In the rows, 128 means zero.
Each path is a new rotation, seen through one point. The rows after it are directions, each followed by how far the rotation turns it, in degrees per step (0 if it stays put).
Each turn is a multiple of 5 degrees from 10 to 175, or 0.
Each row of a path follows its step; steps can be skipped.
Path 1:
step 0: [136 118 132 121 131 125 129 138 132 120 129 119 128 141 114 131 131 143
 125 128 126 125 124 123 123 140 135 142 124 134 132 130 118 131 130 125
 128 124 131 132 129 139 128 134 132 133 127 121 128]
step 1: [141 124 130 126 131 115 123 128 117 125 127 131 132 128 125 140 124 128
 134 121 122 132 130 133 120 144 137 125 132 118 131 129 127 120 127 122
 125 141 121 135 137 129 122 117 132 131 128 127 124]
step 2: [134 121 123 132 128 121 128 127 120 113 135 127 135 123 127 131 128 126
 128 132 127 130 125 133 130 137 140 136 127 138 131 134 131 117 124 121
 132 123 119 123 128 127 132 141 122 127 117 126 144]
step 3: [136 124 128 130 134 130 135 119 129 125 123 131 125 125 127 127 136 136
 129 117 110 125 123 122 126 135 136 123 123 136 130 123 121 118 135 137
 128 125 110 138 129 134 131 129 136 132 126 127 131]
step 4: [134 118 124 131 122 122 129 138 128 126 121 136 133 132 111 129 133 133
 126 129 122 127 123 132 114 134 136 125 118 128 141 123 136 120 116 130
 133 133 133 121 128 135 132 131 129 135 133 125 130]
step 5: [121 123 133 133 121 115 125 130 119 119 128 126 122 133 131 145 128 127
 137 123 129 130 128 134 121 134 138 123 127 132 123 125 123 118 125 138
 133 123 119 126 131 126 139 117 138 123 132 123 135]
step 6: [143 121 125 133 127 123 128 126 136 117 124 116 120 132 127 135 142 117
 116 125 126 132 119 132 129 131 126 130 116 134 132 120 127 128 125 126
 123 127 119 121 135 122 129 134 132 131 126 128 137]
step 7: [136 130 139 124 118 130 127 131 120 118 121 121 126 121 121 128 128 129
 133 131 112 121 122 137 124 127 127 123 122 130 124 120 129 115 130 136
 124 133 125 127 132 142 127 130 137 121 129 138 126]
step 8: [127 120 129 121 126 121 126 135 123 122 124 118 122 134 121 132 135 133
 128 133 126 129 117 126 117 140 127 131 119 130 128 133 137 133 127 124
 130 124 126 129 120 134 127 133 131 114 142 114 136]
step 9: [141 124 138 124 130 128 124 128 120 116 129 116 127 138 113 141 126 127
 129 122 126 136 137 125 125 127 127 128 124 124 126 122 119 120 127 121
 129 122 122 138 135 127 124 116 133 127 127 124 128]
step 10: [142 118 133 126 135 124 116 137 121 121 129 123 136 125 126 131 131 120
 129 133 122 126 120 128 137 135 146 134 121 125 130 127 136 130 131 121
 117 137 123 122 129 132 128 128 127 125 121 129 137]
step 11: [130 124 126 122 133 127 134 123 113 114 123 124 126 123 128 127 123 134
 129 137 113 124 130 130 123 137 126 126 127 137 121 124 135 115 134 133
 127 127 116 137 124 128 124 126 124 133 123 115 134]
Directions:
[129 130 133 127 133 127 132 126 130 127 129 128 126 129 127 130 130 126
 126 127 127 129 129 127 127 129 127 128 130 129 129 126 130 130 126 130
 127 128 128 131 128 126 128 130 127 131 130 127 126] -> 130
[128 128 128 129 128 131 126 128 127 126 129 126 129 122 130 126 129 130
 127 128 127 129 124 127 127 129 124 130 128 129 128 127 129 124 130 129
 128 128 124 127 126 126 128 131 126 129 130 132 126] -> 85
Path 2:
step 0: [128 127 118 126 127 122 114 132 135 130 129 123 129 119 140 145 130 135
 107 127 127 131 132 136 128 129 124 138 125 128 137 126 126 122 125 134
 125 137 140 126 134 123 127 124 125 127 134 126 126]
step 1: [137 131 136 131 125 124 114 127 129 129 125 125 132 127 140 130 133 116
 125 126 134 125 123 128 120 131 116 130 125 118 129 129 128 131 124 137
 117 130 124 131 118 123 134 126 113 127 141 123 115]
step 2: [134 141 137 127 124 120 139 127 117 135 123 124 133 132 127 130 138 132
 123 127 144 120 125 129 123 136 132 126 113 123 127 144 127 133 125 130
 127 128 128 124 125 125 137 114 126 126 128 132 128]
step 3: [128 134 126 139 121 130 126 112 120 124 122 127 131 134 128 124 125 131
 130 126 121 121 133 136 133 125 136 135 106 127 114 135 125 138 132 125
 120 136 123 130 130 136 127 125 128 130 121 129 133]
step 4: [126 121 114 125 140 124 124 130 134 129 124 138 127 132 122 137 120 138
 124 116 123 119 127 134 120 116 135 138 122 117 119 127 134 131 126 121
 125 133 130 130 135 135 132 119 128 124 128 126 133]
step 5: [129 127 121 128 123 127 122 133 133 132 129 129 129 121 135 132 120 136
 123 119 121 124 122 144 120 136 115 133 137 127 125 123 135 129 114 129
 115 136 125 124 129 129 137 134 134 120 120 122 119]
step 6: [143 119 133 125 127 123 130 134 120 133 126 117 134 136 125 137 122 127
 125 138 135 138 129 130 116 129 115 134 125 129 133 135 128 121 120 138
 120 135 132 134 126 129 138 130 129 121 130 120 124]
step 7: [123 128 128 133 119 120 131 132 116 133 118 120 127 128 134 124 123 123
 123 136 138 121 140 119 127 139 126 138 118 125 137 134 116 135 130 131
 117 130 128 127 136 126 122 120 127 130 127 119 122]
step 8: [133 125 123 135 127 126 125 128 119 139 125 140 124 136 134 120 133 133
 125 134 125 115 128 132 135 121 137 131 114 113 124 130 117 126 128 128
 120 130 135 133 130 118 131 127 114 136 128 130 127]
step 9: [120 141 116 133 127 121 123 118 132 132 125 133 123 127 135 120 132 137
 125 128 136 119 121 143 117 118 132 123 121 117 128 125 133 125 129 127
 129 140 131 117 130 134 132 129 128 122 135 124 131]
step 10: [141 131 132 135 124 130 130 132 131 118 134 130 142 132 139 135 125 136
 124 123 129 124 127 135 126 121 121 131 117 127 128 120 139 121 121 119
 125 140 122 125 130 138 134 125 130 118 134 131 120]
step 11: [137 131 125 124 122 129 128 131 123 126 129 117 128 133 135 143 121 122
 120 116 130 134 127 126 114 137 134 141 131 128 129 133 124 122 129 124
 125 147 122 130 125 128 131 115 130 127 125 127 128]
Directions:
[128 130 127 129 129 128 130 126 128 129 129 127 132 124 128 128 124 128
 126 125 128 130 127 129 130 124 124 129 131 125 128 129 129 125 128 128
 131 128 129 131 127 127 127 127 130 129 128 126 125] -> 70
[129 131 127 127 131 126 126 131 125 129 128 127 127 126 127 128 128 129
 127 130 126 128 132 127 128 130 124 130 129 129 129 125 123 128 127 133
 129 126 127 130 129 126 129 130 127 127 131 128 129] -> 55
[129 126 126 129 130 131 124 125 127 126 125 131 127 128 125 128 128 128
 125 126 127 126 129 130 130 132 129 129 128 125 131 129 126 125 130 127
 129 127 130 128 129 130 125 128 128 130 127 127 129] -> 85
